One vector is turned by the same rotation once a tick. Each row is the vector after some number of ticks, and that number follows the row.
The counts run from 0 to 215.
[-0.94  1.15  1.97  0.58 -1.62  1.02  0.60  0.16 -2.23 -1.46 -1.62 -0.97
 -0.61 -0.33 -1.18 -0.71  0.98  1.56 -0.54  0.75  0.80 -1.06  1.24  3.11
 -0.75  2.89 -2.36 -0.12  1.91  1.11  3.24  1.19 -2.60  0.53 -0.36  1.79
  0.30 -0.63  0.47  2.12  1.78 -1.67  0.35  0.20  3.27  1.38 -0.26  1.31
 -0.23  0.19  2.04 -1.69] -> 195
[ 0.92  0.72 -0.96  0.69 -0.70 -3.86 -1.71  1.21 -0.06 -0.11  0.60 -1.72
 -1.20  1.22  0.26 -0.28  0.86  0.81  2.80 -0.40  1.06 -0.16  1.28 -0.05
 -0.30  0.19  1.39  1.82  1.26 -1.29 -2.47  0.28 -2.62 -1.61  3.26  0.50
 -0.01  0.61  0.34  0.45  0.05 -1.56 -2.73  4.00  0.04  1.20 -0.13  0.33
  1.08 -0.96  0.44 -0.54] -> 93
[-0.62 -1.64  2.42  0.54  0.57 -0.45  0.82 -1.06 -0.47  0.62  0.43 -1.65
  0.25 -2.01 -1.35  2.94  1.90  2.13  0.46  0.47 -2.68 -0.81  1.19  1.16
 -1.07  0.56 -2.00 -1.19  1.84  0.23 -0.25  1.04 -2.21  0.86 -0.47  1.89
 -1.98 -0.96  1.63  2.77  1.41 -1.92 -0.84 -0.90  3.12  2.23 -0.03 -0.76
 -0.98  1.02  0.49 -0.45] -> 113
[ 0.08 -0.28  0.55 -1.74 -1.15  0.67  1.10  2.90  0.31  0.07  0.70  2.74
  0.18 -2.24 -0.28 -2.33  1.31  1.10  1.26  0.05 -0.80 -1.64  2.30  1.00
 -2.43 -0.10 -1.08 -0.38  1.08 -1.40 -0.45  1.34  0.08  0.77  0.60  0.25
 -1.10 -0.20  1.23  0.24  4.69 -2.98  1.23  1.89 -1.42  0.69 -1.34 -0.69
 -0.73  0.36  0.09 -0.66] -> 210
[ 0.09 -0.89  0.50 -0.43 -0.36 -0.94 -1.01 -1.65 -1.18  0.38 -1.88 -0.53
 -0.05 -1.82 -1.94  1.04  1.36  2.47 -0.71 -1.18  1.32 -1.13  2.38  0.48
 -1.81  1.45  2.67 -2.08 -0.75  0.17  0.43 -0.99 -2.53  0.07 -0.76  1.27
 -2.04  1.38  1.42  2.41  0.87 -1.70 -1.56 -0.69  2.57  3.61 -0.22 -0.55
 -2.33  0.08  0.31 -0.24] -> 34
[ 0.65  0.38  0.83 -1.62 -1.14 -0.19  1.22  2.92  1.23 -2.56  0.49  1.55
 -0.78 -0.77  0.07 -2.66  1.32  0.26  0.79  1.33 -0.54 -1.65  2.42  0.50
 -1.98 -0.76 -0.97 -0.17  0.34 -1.97 -0.51  2.24 -0.56  0.20  1.21  0.34
 -0.58 -0.05  0.64  0.38  4.70 -1.75  0.24  2.73 -1.41  0.82 -1.31 -0.31
 -0.11  0.86  0.02  0.24] -> 211
[ 0.62 -0.39  1.99 -1.55 -1.73  1.68  3.08  1.57  1.69  1.01  0.51 -0.91
  1.17 -1.75 -1.66 -0.90  0.78  2.87  0.07  1.03 -0.21  0.01  1.26  2.20
 -0.24  0.73 -2.00 -0.38  1.54  1.98 -0.49  0.78 -0.91  1.13 -2.18  2.35
 -0.13 -1.63 -0.12  1.21  2.44 -1.38 -0.83  1.62  2.02  2.79 -2.05 -0.72
  0.98 -1.09  0.17  0.24] -> 69
[ 0.14 -2.38  2.71 -0.45 -3.11 -1.50  1.33 -0.19 -0.30 -3.01  0.66 -0.97
 -1.84  1.07 -1.50  0.99  1.66  1.54  1.45  1.97 -1.08 -1.23  1.08 -0.92
 -0.55  0.57  1.42 -1.33  0.82 -2.39 -0.22  1.33  0.43 -2.35  1.22  0.46
  0.69  0.65 -0.04  1.81  2.72 -1.07  1.15  2.36  0.30  1.38  0.05 -1.47
 -0.89 -0.39  0.36 -0.43] -> 124
[ 1.52 -0.59  1.10 -1.30 -1.17 -0.54 -1.22  0.05  1.01 -2.15 -0.02 -1.66
 -3.21 -0.68  1.86 -0.45  0.56  1.33  1.60  0.18 -0.84  0.70  1.38  0.66
 -0.54 -0.23  1.15  3.06  1.97  1.78 -2.88  0.64 -0.83 -0.21 -0.16  0.18
 -2.17  0.05  3.35  1.06  1.06 -1.18 -1.76  1.95  1.47  2.38 -3.02  1.05
  1.71 -1.00 -0.75  0.97] -> 19
[ 0.35  0.80 -1.64 -0.24  0.18 -1.87 -1.00  4.29  0.46  1.76  0.61 -0.72
  1.21  0.80 -0.66 -1.81  1.30  1.22  2.23 -0.83  1.03 -1.39  2.20  0.38
 -1.35  0.37  0.49 -1.80  0.07 -1.20 -1.44 -0.36 -2.90  0.22  1.54  1.69
  0.11 -1.11 -0.18 -0.78  1.77 -2.34 -1.89  2.19  1.30  1.10 -0.02 -2.16
  1.42  0.49  0.27  0.17] -> 87
[ 0.78 -0.44  1.99 -2.36 -0.77 -0.83 -0.53  0.76  0.03  0.83 -0.74 -1.63
  0.04 -0.27  0.88  0.01 -0.65  3.37 -0.91 -0.74  0.27 -0.01  1.30  2.14
 -2.12 -0.86  0.97  1.63  2.16  2.10 -1.27  0.31 -2.13  1.11 -1.39  0.86
 -1.33 -0.25  3.50  1.67  0.90 -0.50 -0.49 -0.29  3.76  1.97 -2.80 -0.63
  1.51 -0.32 -0.25 -0.17] -> 21
[-0.59  0.62  0.24  0.87  1.82 -2.96 -0.84  0.21 -0.16 -1.82  0.89 -2.77
 -0.66 -1.08  0.96 -0.06  0.25  0.56  0.51 -0.25 -1.33 -0.66  1.87  2.73
 -2.04 -0.49  0.42  1.43  3.39  2.00  0.73  0.69 -2.76  1.61  2.76 -0.09
  0.21  0.05  1.62  1.29  0.89  0.36  0.31  1.26  1.44  1.44 -0.65  0.13
  1.29 -0.06  2.10 -2.54] -> 102
[-0.52 -0.02  0.94  2.04  1.42  0.25 -0.45 -1.75 -1.54  0.29 -1.61 -0.31
 -1.70 -2.47 -1.44  0.94  0.36  2.95  0.26 -1.23 -0.08 -0.83  1.67  0.19
  0.45  3.61  0.05  0.43  1.93 -0.32  0.11 -0.17 -1.25 -0.25  2.11  0.15
 -1.23 -1.23  2.09  2.68 -0.81 -2.08 -1.20  2.21  2.83  1.89 -2.53  1.15
 -0.30  1.26  0.77  0.05] -> 188
[-1.12 -0.54  0.27 -0.06 -1.95  0.11  3.18  1.54  0.95 -1.98  1.46  0.52
  0.30 -1.25  0.01 -1.34  1.40  3.10 -0.34  1.51  0.85 -0.91  2.27  2.62
 -1.20 -0.06 -1.28  0.72  2.53  2.24  0.53  0.56  0.16  1.45 -1.26  0.84
 -0.84  1.59 -1.49 -0.35  1.43 -0.86 -0.26  3.40  0.86  2.55 -1.24 -1.60
  0.77 -1.24  0.68  0.84] -> 71
[ 1.36 -0.71  0.80 -1.25 -0.93 -1.11  0.34  2.35  0.56 -0.73 -0.43 -1.39
  0.54  0.03 -1.99 -0.88  1.26  0.00  0.31  0.24 -0.93 -2.84  2.73 -0.29
  0.19 -1.96  2.72 -2.22 -0.31 -0.25 -0.04 -0.61 -1.23 -2.00 -0.61  2.67
 -1.31  0.56 -1.30  1.44  1.47 -1.53 -2.64  3.54  0.17  2.62 -0.85 -0.59
  1.60 -0.33  0.28  1.13] -> 81
[-1.55  0.81 -0.11 -0.04 -1.08 -1.23  0.00  2.34  1.41 -0.63 -0.26  1.75
 -1.20 -0.67 -0.16 -1.79  0.72  2.97  0.07  0.28  0.99 -0.47  1.20 -0.51
 -1.22  1.63  0.48  0.18  0.91 -3.56 -1.24  2.34  0.44  0.06  4.37  0.35
  0.82 -2.31 -0.12  0.00  1.01 -1.01  1.02  4.09  0.49  1.05  0.30 -1.31
  0.64  1.63  1.38 -0.28] -> 136
[-0.74  1.34  0.32 -0.10  0.15 -3.11 -1.77  0.85  0.59 -0.97  0.18 -2.56
  0.91 -0.10  1.02  0.19  0.45  0.45 -0.53  0.09 -1.26 -0.41  1.46  3.67
 -1.64 -0.75  1.16  1.42  2.70  2.14  0.96  1.00 -3.35  1.07  2.61  1.00
  0.89 -0.37  1.35  2.13  1.96  1.02  0.33  0.02  1.58  2.13  0.93  0.62
  0.45  0.68  1.80 -2.83] -> 103
[-0.17  2.28  0.59 -0.89 -3.37 -0.15  1.01  0.42  2.10  0.90 -0.56  1.50
  1.00 -1.73 -0.29  0.35  0.73  2.57 -2.24  0.38  1.15  0.16  0.28  2.15
 -1.62  0.20 -0.88  1.57  1.30 -0.22  0.15  1.83 -1.77  0.04  2.05  0.87
  1.74 -1.45 -0.01  3.46  2.45 -0.01 -0.35  1.66 -1.29  2.29 -0.91  1.12
 -0.36  2.38  0.49 -1.82] -> 60
[ 0.47 -0.68  0.24 -1.45 -3.85 -0.60  1.16  1.06  0.98 -0.53 -0.37 -0.80
  1.05  0.89 -1.33 -0.22  0.75  1.48 -0.64 -0.30  1.83 -2.39  3.27  1.19
  0.01  0.15  3.02  0.06  0.68  0.25  0.84 -1.80 -1.09 -0.05 -1.24  2.49
  0.05  2.29 -2.23  1.67  1.63  0.37 -1.59  2.19  0.42  3.38 -0.30 -1.44
  0.46  0.59  0.14 -0.07] -> 77
[ 0.26  0.02 -0.71 -1.59 -2.78  0.05  0.09  1.93  1.61 -1.50  1.64  1.73
 -1.47 -1.91 -0.11 -1.74  0.24  2.09  0.68  0.28  1.65  0.06  2.62 -1.04
 -2.67 -0.55  0.26  2.80  1.32 -2.66 -1.42  0.38  0.35  0.43  1.60  0.21
  0.01  1.29  0.12  1.01  3.18 -1.23  0.28  2.11 -1.38  1.41 -2.83 -1.14
 -0.89  0.18 -0.19 -0.04] -> 215
[ 0.01 -1.52  2.18  0.28 -0.64 -0.51 -0.11 -1.43  0.29 -0.81 -0.43 -2.39
 -0.93 -2.53 -1.54  2.41  2.26  0.38  1.04  0.80 -3.03 -0.02  0.43  1.04
 -0.09  0.58 -0.56 -0.80  0.72  1.20 -0.43  0.91 -2.32 -0.52 -0.05  1.57
 -0.81 -1.82  1.33  3.69  2.70 -1.57 -0.78 -0.82  2.03  3.32  0.18  0.55
 -1.13  1.08 -0.12 -0.79] -> 112
[ 0.35  0.77 -2.50  1.00  0.40 -2.34 -1.13  3.12  0.52  0.41  1.56 -1.10
 -0.10  0.17  0.19 -1.75  0.94  0.83  3.06 -0.91  1.62 -2.01  3.07  0.15
 -1.02  0.95  0.05 -0.36  0.50 -1.35 -1.32 -0.81 -2.64  0.77  2.01  1.15
 -0.93  0.42 -0.27 -1.42  1.28 -1.30 -1.54  3.67  0.78  1.47 -0.20 -2.02
  1.46 -0.04  0.77  0.13] -> 88
[ 0.66  1.42  0.21  0.98  0.53 -0.47 -1.53 -1.09 -1.05 -0.20 -0.55 -0.26
 -0.24 -1.28  0.05 -0.25 -0.76  3.45 -0.76 -1.49  1.39 -1.42  2.56  0.47
 -1.31  3.05  2.31 -0.66  1.34 -0.82  0.78 -0.87 -2.25  0.94  3.82 -0.53
  1.65 -2.05  3.12  1.73  0.39  0.41  0.40  0.20  2.49  1.63 -1.85 -0.61
  0.15  2.04  0.29 -1.35] -> 183
[ 0.62 -1.22  0.04 -0.62 -0.77 -0.77  0.58  1.54  0.56 -1.18  0.67 -0.41
  0.14 -0.99 -2.19 -0.62  1.15  0.60  1.53  0.18 -1.69 -2.13  3.23 -0.46
 -0.35 -1.07  4.12 -1.18  0.80  0.16 -0.20 -0.70 -0.33 -1.62  0.58  1.41
 -0.93  1.24 -1.08  0.67  1.77 -2.53 -2.43  4.16 -1.29  2.34 -1.45 -1.40
  1.20 -1.10 -0.06  1.06] -> 80
[ 0.25 -0.28  0.88 -1.75 -4.21  0.35  1.14 -0.10 -1.18 -1.61 -1.34  1.17
 -2.00 -0.83 -1.10  0.12  1.03  0.32  1.18 -0.08 -0.49 -2.56  1.44  1.89
 -0.74  0.91  1.19  0.50  1.26 -0.25  1.40  0.58 -0.25 -1.48 -0.79  1.12
 -1.03  2.47  0.06  3.51  3.45 -1.18  1.12  1.57 -1.37  1.91  0.32  2.32
 -1.20  0.15  0.32 -1.61] -> 203
[-2.06 -1.30 -0.71 -0.42 -1.11 -0.52  0.87  0.47  0.59 -0.15 -0.37  0.30
 -1.06 -1.40 -0.43  2.30  1.16  0.79 -0.34 -0.06 -0.91 -1.75  2.69  0.86
 -0.61 -0.60  2.34  0.62  1.42  1.27 -0.01  0.14 -1.38  0.66 -1.05  0.99
 -3.97  3.52  2.14 -0.39  0.94 -1.65 -1.82  2.62 -0.10  1.86 -0.18 -0.69
  2.18  2.10  1.09  0.03] -> 158
[-1.88 -1.03  0.07  1.10 -0.01 -1.84 -0.48 -2.12 -0.40  1.12  0.93 -0.03
  0.84 -2.11  0.43  3.72  1.62  2.79 -0.37 -1.39 -1.03 -0.06  1.75  1.79
 -1.60  0.74  0.42  1.37  2.54  0.81 -0.31  0.62 -1.82  0.18  1.83  0.58
 -1.11  0.40  1.58  3.62  1.02 -0.63 -0.77  0.08  1.17  2.67  0.58  0.17
 -1.13  2.63 -0.44 -1.81] -> 109
[-0.46 -0.35  0.94  0.08 -0.46 -1.56 -0.21 -1.69  0.19 -0.06  0.17 -2.21
  0.59 -1.24 -0.44  3.59  1.42  1.53 -0.89 -0.13 -1.45 -0.37  1.93  1.27
 -0.85  0.49  0.57  1.60  2.10  0.90  0.29  0.23 -2.88  0.13  1.67  1.43
 -0.02 -0.23  1.39  3.59  1.53  0.22 -0.77 -0.50  1.80  2.62 -0.11  0.31
 -0.50  3.47  0.64 -2.43] -> 108
[-0.65  1.10 -1.47 -0.92 -1.20  0.32 -1.39  3.56  0.61  0.92  0.52  0.92
 -1.31 -1.47  0.72 -1.58 -0.03 -0.04  1.20 -1.14 -0.49 -2.17  2.28  1.13
 -2.10  0.95 -0.10  1.20  2.19 -0.54  0.10 -0.27 -1.43  1.97  0.98  0.98
 -1.73 -0.34  2.85 -0.28  1.98 -1.83  0.52  1.91  0.79 -0.03 -2.20 -0.63
  2.71  2.18  1.00 -0.61] -> 9
[-0.33 -1.98  1.06 -0.81 -1.49 -1.94  0.75  0.55  0.12 -1.33  0.50  1.03
 -2.81 -2.43 -1.83 -0.43  0.70  1.10  0.80  0.64 -0.79 -2.95 -0.08 -0.47
 -2.07  0.10  2.66 -1.31  1.05 -2.22  0.25  0.30  1.37 -1.36  0.70 -0.23
 -1.20 -0.15  0.49  2.09  1.65 -0.36  3.13  3.21  0.35  1.60 -0.57 -1.26
 -1.41 -1.49  1.36 -0.90] -> 128
[ 0.05 -2.19 -0.40 -0.59 -1.86  0.00  0.66  1.00  0.49  1.35  1.03  1.04
  0.94 -1.60 -2.01 -0.40  0.71  2.22  1.50 -0.90 -1.27 -2.02  3.55 -0.22
 -0.15 -0.25  4.34 -1.02  1.59  0.20 -0.50 -1.76  0.35 -0.60 -0.02  1.01
 -0.68  1.50 -0.51  0.56  1.47 -1.72 -1.24  3.26 -1.32  2.43 -1.28 -1.60
  0.61 -1.10 -1.36  0.33] -> 79
[-0.74 -0.45 -0.84  0.34 -2.95 -0.24 -1.32  1.46  0.52  0.80  2.31  0.08
 -1.35 -1.12  0.01  0.14  0.62  2.00  2.39 -0.07  0.50 -0.73  2.28  0.68
 -1.90  1.27  1.42 -1.03 -0.16 -0.07 -1.55  0.32 -2.94  2.14  0.42 -0.27
 -0.41  1.44  2.99 -2.02  3.50 -1.77 -0.59 -0.94 -0.42  1.30 -0.54 -3.34
  1.20 -0.03 -0.75 -0.06] -> 166
[ 0.40  1.39  0.93  0.09 -1.88 -0.86 -0.87  0.95 -1.90 -1.49 -0.46 -0.75
 -1.33  0.12 -2.64 -1.65  0.31  1.44  0.74  0.71  1.23 -0.16  1.40  0.40
 -1.33  1.78  0.19 -2.06 -1.04 -1.95  1.81  1.20 -3.61 -0.36  1.57  0.08
  1.91  0.27  0.41  1.05  3.32 -2.75  0.10 -0.82  0.77  1.19  1.08 -0.06
 -1.39 -1.49  1.48 -1.89] -> 42
[-1.22  1.24  0.02  2.19  0.55 -1.00 -1.77 -1.71 -1.27 -1.16 -0.37  0.99
 -0.57 -1.72  0.60 -0.21 -0.41  3.52 -1.25 -1.07  0.78 -0.61  2.18  1.03
 -1.03  2.55  2.39 -0.28  1.63 -0.84  1.21  0.53 -1.81  0.01  4.67 -0.65
  1.34 -0.09  2.38  1.66  0.03 -0.93 -0.23  1.75  0.72  1.15 -1.40 -0.37
 -0.54  1.13  0.18 -0.94] -> 184
[ 0.69  1.84 -1.80  0.49 -2.20 -2.00 -2.71  2.56  0.59  0.84  1.18 -2.87
 -1.08 -0.04 -1.44 -1.71 -0.18 -0.25  1.89 -0.47  2.29 -1.30  2.12 -0.22
 -1.82  0.06  1.61  1.58  0.69 -1.63  0.61 -1.53 -3.68  0.76  1.94  1.09
  1.06  0.15 -1.01  0.95  1.49 -0.31 -1.50  1.00  0.88  1.94 -0.99 -1.66
  0.59  0.01  1.06 -1.74] -> 90
[-2.37  0.99  1.47  0.65 -2.12  0.71  1.05  0.14 -2.14  0.56 -1.16  1.15
  0.47 -0.32 -0.61 -0.69  1.08  3.19 -0.23 -0.79  1.19 -0.93  1.25  3.52
 -1.06  3.24 -1.77  0.02  2.12  1.03  2.07  1.04 -1.79  1.13 -0.17  1.06
  0.08  0.62  1.15  1.38  2.05 -1.79  0.81  0.30  2.60  0.88  0.50  0.43
 -0.79  0.43  0.62 -2.06] -> 196
[-1.82 -1.36  0.86  1.69 -0.43 -2.54  0.96 -0.89 -0.41 -2.04  1.14 -0.50
 -1.87 -2.02 -0.08  1.33  2.66  1.48  0.62  1.48 -0.71 -1.19  0.78  2.43
 -2.35 -0.05 -1.53 -0.59  1.15  1.31  0.73  1.82 -1.35  0.76 -0.54  1.01
 -2.65  1.02  0.44  2.04  1.85 -0.90  0.69  0.61  1.72  2.93  0.74 -0.83
 -2.03 -1.00  1.03 -0.02] -> 115
[-0.61  0.51  0.11  1.54 -0.71 -0.96 -0.64  0.15 -1.73 -3.09  0.10 -0.29
 -2.51 -1.18 -1.96 -2.19  0.62  0.66  1.50  0.59  1.71 -0.73  1.96  0.56
 -2.31  1.99  0.75 -1.30 -0.24 -1.33  2.01  0.84 -2.49  1.00  1.61 -0.82
  0.18  1.39  0.06  0.07  2.90 -2.64  0.45 -0.07  0.62  1.85  0.20 -0.86
 -2.00 -2.13  1.93 -1.50] -> 41
[-0.69  0.13  0.36  0.30 -1.81  0.03  2.46 -0.03  1.19  1.38  0.05  1.64
 -0.28 -3.10 -0.69 -0.12  1.22  4.20 -1.22  0.44  0.08 -0.13  0.47  2.22
 -0.58 -0.30 -1.11  1.32  2.23  1.85 -0.67  1.59  0.64  0.26 -1.15  0.83
 -2.24  0.48  0.39  2.33  0.65 -1.74 -1.08  3.45 -0.54  2.11 -1.87  0.40
 -0.14 -1.60 -0.40  0.44] -> 66
[-0.79  1.49  1.36  1.72 -0.74 -0.84 -1.39 -1.14 -1.53 -1.44 -2.44 -0.08
 -2.01 -1.77 -1.30 -0.02  0.58  2.08 -1.89  0.48 -0.20 -1.23  0.04  2.11
 -0.89  1.13  0.16  0.07  0.96  0.72  2.56  1.80 -2.42 -0.99  0.76  1.20
 -0.97 -0.13  1.10  4.30 -0.41 -2.15 -0.77  1.18  2.18  2.74 -1.28  1.73
 -1.18 -0.62  1.13 -0.55] -> 190
[ 0.10  1.28  0.43 -1.52 -4.05 -1.01 -2.58  1.37  1.49  0.16  0.01 -0.48
 -1.26  0.37  1.79  0.41 -0.08  1.83 -0.34  0.00  1.04  0.21  1.00  1.11
 -1.40 -1.56  1.28  3.13  1.27  0.23 -0.92  0.68 -2.79 -0.29  0.86  1.30
 -0.33  0.31  2.47  2.50  1.33 -0.73 -1.69  0.11  0.70  1.46 -2.68  0.32
  1.44  1.27 -1.06 -0.81] -> 16
[ 0.06  0.23  2.15 -0.55 -3.60  1.69  1.32 -0.09 -1.76 -2.47 -1.49 -0.59
 -0.78  0.52 -1.19 -0.38  1.71  0.69  1.81  0.07 -0.69 -0.39  1.91  1.38
  1.26  3.19 -0.43  0.44  1.37  0.05  2.20  1.60 -1.23 -1.14  0.11  1.21
  1.74 -0.04  0.28  2.01  4.34 -1.82  0.16  1.16  0.66  1.21  0.51  1.88
 -0.04  0.60  0.16 -1.61] -> 199
[-0.63 -1.05  0.22 -0.10 -0.37 -0.21  0.27  2.00  0.86  0.04  0.86 -0.10
 -0.75 -1.26 -0.61  0.70  1.69  0.92  1.43  0.52 -1.77 -0.69  2.33  0.81
 -0.93  0.03 -0.14 -2.05  0.16  0.32 -1.27  0.50 -2.52  1.55 -0.37  0.89
 -3.23  0.90  3.11 -2.09  2.81 -3.27 -1.79  0.89  0.45  1.25 -0.63 -2.10
  2.45  0.88  0.41  0.89] -> 162
